In the data rows, the value 500 means zero.
Here are some points:
vec![549, 563, 502, 531, 411, 519, 529, 536, 518, 528, 507, 497, 641, 462, 515, 387]
vec![616, 585, 606, 412, 433, 545, 437, 552, 498, 505, 382, 491, 573, 484, 527, 428]
vec![532, 582, 445, 573, 531, 483, 583, 500, 531, 582, 525, 516, 0, 476, 629, 343]
vec![653, 442, 423, 575, 463, 494, 594, 540, 511, 545, 461, 483, 599, 449, 467, 369]
vec![500, 534, 471, 592, 434, 498, 578, 573, 512, 458, 514, 519, 690, 462, 476, 386]
vec![473, 601, 460, 550, 743, 239, 561, 421, 595, 456, 515, 468, 827, 330, 564, 376]
vec![548, 541, 445, 573, 467, 711, 590, 217, 578, 526, 468, 547, 670, 460, 772, 547]
vec![440, 594, 751, 514, 758, 555, 448, 531, 410, 472, 514, 540, 588, 999, 509, 999]
vec![459, 513, 484, 378, 395, 495, 584, 492, 490, 524, 515, 517, 702, 444, 496, 384]
vec![487, 427, 285, 627, 548, 482, 348, 641, 524, 433, 515, 363, 598, 602, 0, 399]
vec![580, 536, 446, 345, 370, 407, 555, 344, 466, 483, 501, 426, 628, 456, 568, 376]
vec![521, 489, 474, 592, 635, 437, 580, 304, 564, 579, 672, 541, 689, 460, 772, 461]
vec![581, 542, 459, 562, 601, 497, 575, 484, 555, 545, 558, 493, 34, 498, 713, 351]
vec![443, 546, 543, 599, 302, 483, 549, 253, 511, 534, 561, 576, 583, 421, 419, 999]
vec![544, 485, 442, 597, 423, 479, 467, 555, 506, 515, 450, 501, 638, 448, 497, 393]
vec![454, 555, 652, 456, 458, 558, 343, 538, 506, 495, 475, 525, 562, 655, 520, 553]
vec![592, 546, 438, 563, 436, 476, 593, 482, 559, 625, 556, 518, 111, 475, 586, 388]
vec![565, 29, 527, 578, 399, 526, 318, 538, 474, 484, 347, 462, 596, 441, 512, 409]
vec![975, 0, 420, 550, 428, 506, 611, 568, 506, 521, 312, 467, 663, 460, 480, 356]
24 more points follow, each with its number after it:
vec![625, 531, 447, 572, 394, 496, 570, 594, 514, 539, 533, 444, 0, 525, 396, 383] 0
vec![474, 536, 419, 581, 609, 497, 579, 589, 505, 498, 473, 518, 613, 498, 489, 419] 1
vec![518, 559, 457, 560, 640, 275, 571, 463, 561, 433, 481, 291, 858, 403, 438, 369] 2
vec![641, 547, 423, 573, 730, 547, 556, 549, 553, 545, 477, 487, 444, 412, 410, 329] 3
vec![425, 589, 415, 533, 458, 495, 600, 524, 445, 504, 576, 416, 0, 470, 478, 461] 4
vec![617, 791, 456, 543, 762, 492, 604, 525, 493, 495, 447, 497, 617, 419, 498, 364] 5
vec![433, 509, 361, 573, 612, 475, 192, 557, 382, 526, 638, 523, 556, 522, 287, 955] 6
vec![446, 546, 507, 565, 584, 495, 462, 543, 474, 548, 552, 504, 591, 464, 466, 792] 7
vec![460, 527, 516, 378, 403, 491, 572, 536, 468, 602, 505, 494, 665, 444, 516, 246] 8
vec![496, 553, 506, 572, 277, 493, 612, 124, 502, 492, 518, 603, 598, 420, 432, 987] 9
vec![459, 512, 487, 588, 429, 538, 433, 543, 522, 482, 513, 542, 580, 544, 343, 449] 10
vec![403, 541, 638, 492, 399, 561, 157, 443, 510, 527, 484, 556, 576, 668, 438, 709] 11
vec![466, 553, 535, 456, 404, 542, 516, 534, 488, 472, 532, 521, 711, 456, 478, 395] 12
vec![667, 76, 528, 559, 844, 527, 588, 573, 494, 531, 386, 490, 633, 587, 504, 612] 13
vec![481, 545, 461, 433, 362, 544, 663, 554, 527, 480, 515, 568, 613, 450, 513, 382] 14
vec![457, 515, 452, 614, 497, 733, 604, 551, 485, 534, 497, 518, 483, 459, 471, 367] 15
vec![517, 520, 441, 552, 297, 572, 598, 0, 497, 171, 458, 580, 465, 392, 755, 662] 16
vec![506, 542, 462, 514, 410, 389, 574, 473, 456, 464, 507, 462, 538, 488, 515, 389] 17
vec![512, 122, 545, 599, 530, 518, 330, 560, 426, 496, 302, 489, 617, 522, 520, 563] 18
vec![260, 435, 370, 302, 775, 217, 516, 484, 677, 233, 539, 533, 585, 230, 428, 657] 19
vec![316, 560, 484, 35, 484, 584, 568, 620, 399, 489, 560, 436, 261, 514, 480, 466] 20
vec![468, 570, 613, 82, 485, 531, 580, 533, 498, 494, 579, 547, 732, 459, 565, 341] 21
vec![427, 300, 561, 542, 413, 541, 205, 564, 531, 480, 482, 509, 570, 509, 533, 404] 22
vec![540, 558, 428, 587, 580, 679, 599, 456, 539, 513, 442, 312, 935, 458, 197, 433] 23
Which three of these numbered points are nearest to each point below, looking only along the 2 directions in which the first points spread most? Their numbers follow each, nearest first.
vec![496, 542, 465, 575, 265, 540, 609, 0, 541, 484, 554, 562, 447, 396, 999, 999] > 16 20 9
vec![403, 529, 404, 547, 525, 484, 570, 476, 538, 570, 531, 499, 365, 467, 462, 403] > 15 20 3
vec![473, 343, 981, 251, 456, 528, 0, 517, 540, 486, 423, 430, 562, 473, 517, 330] > 12 10 21
vec![390, 533, 458, 569, 564, 465, 200, 508, 404, 578, 654, 532, 577, 496, 387, 999] > 6 9 11
vec![515, 563, 448, 180, 529, 518, 606, 504, 439, 536, 579, 389, 61, 488, 507, 478] > 4 0 20
vec![537, 544, 480, 312, 524, 550, 573, 537, 383, 408, 501, 727, 483, 504, 514, 453] > 5 17 15
vec![480, 612, 662, 505, 608, 554, 504, 571, 455, 491, 411, 503, 566, 705, 514, 586] > 7 11 9
vec![744, 576, 494, 248, 453, 539, 586, 710, 430, 522, 601, 412, 91, 498, 487, 449] > 0 4 20
vec![424, 624, 528, 536, 735, 543, 284, 559, 437, 465, 460, 514, 539, 692, 444, 496] > 7 19 11
vec![437, 421, 651, 561, 793, 541, 334, 578, 380, 502, 448, 521, 579, 871, 496, 818] > 6 9 11
vec![480, 528, 420, 296, 380, 316, 552, 411, 480, 490, 498, 488, 707, 365, 491, 391] > 22 12 8
vec![454, 673, 613, 515, 597, 410, 374, 535, 473, 474, 464, 537, 579, 772, 522, 699] > 9 11 7
vec![494, 769, 479, 505, 670, 545, 448, 529, 477, 467, 438, 510, 554, 444, 455, 379] > 5 1 16
vec![398, 144, 466, 568, 543, 553, 162, 569, 463, 453, 448, 519, 561, 579, 428, 424] > 18 13 2
vec![440, 519, 569, 517, 489, 552, 430, 533, 502, 499, 486, 506, 564, 520, 504, 495] > 19 21 10
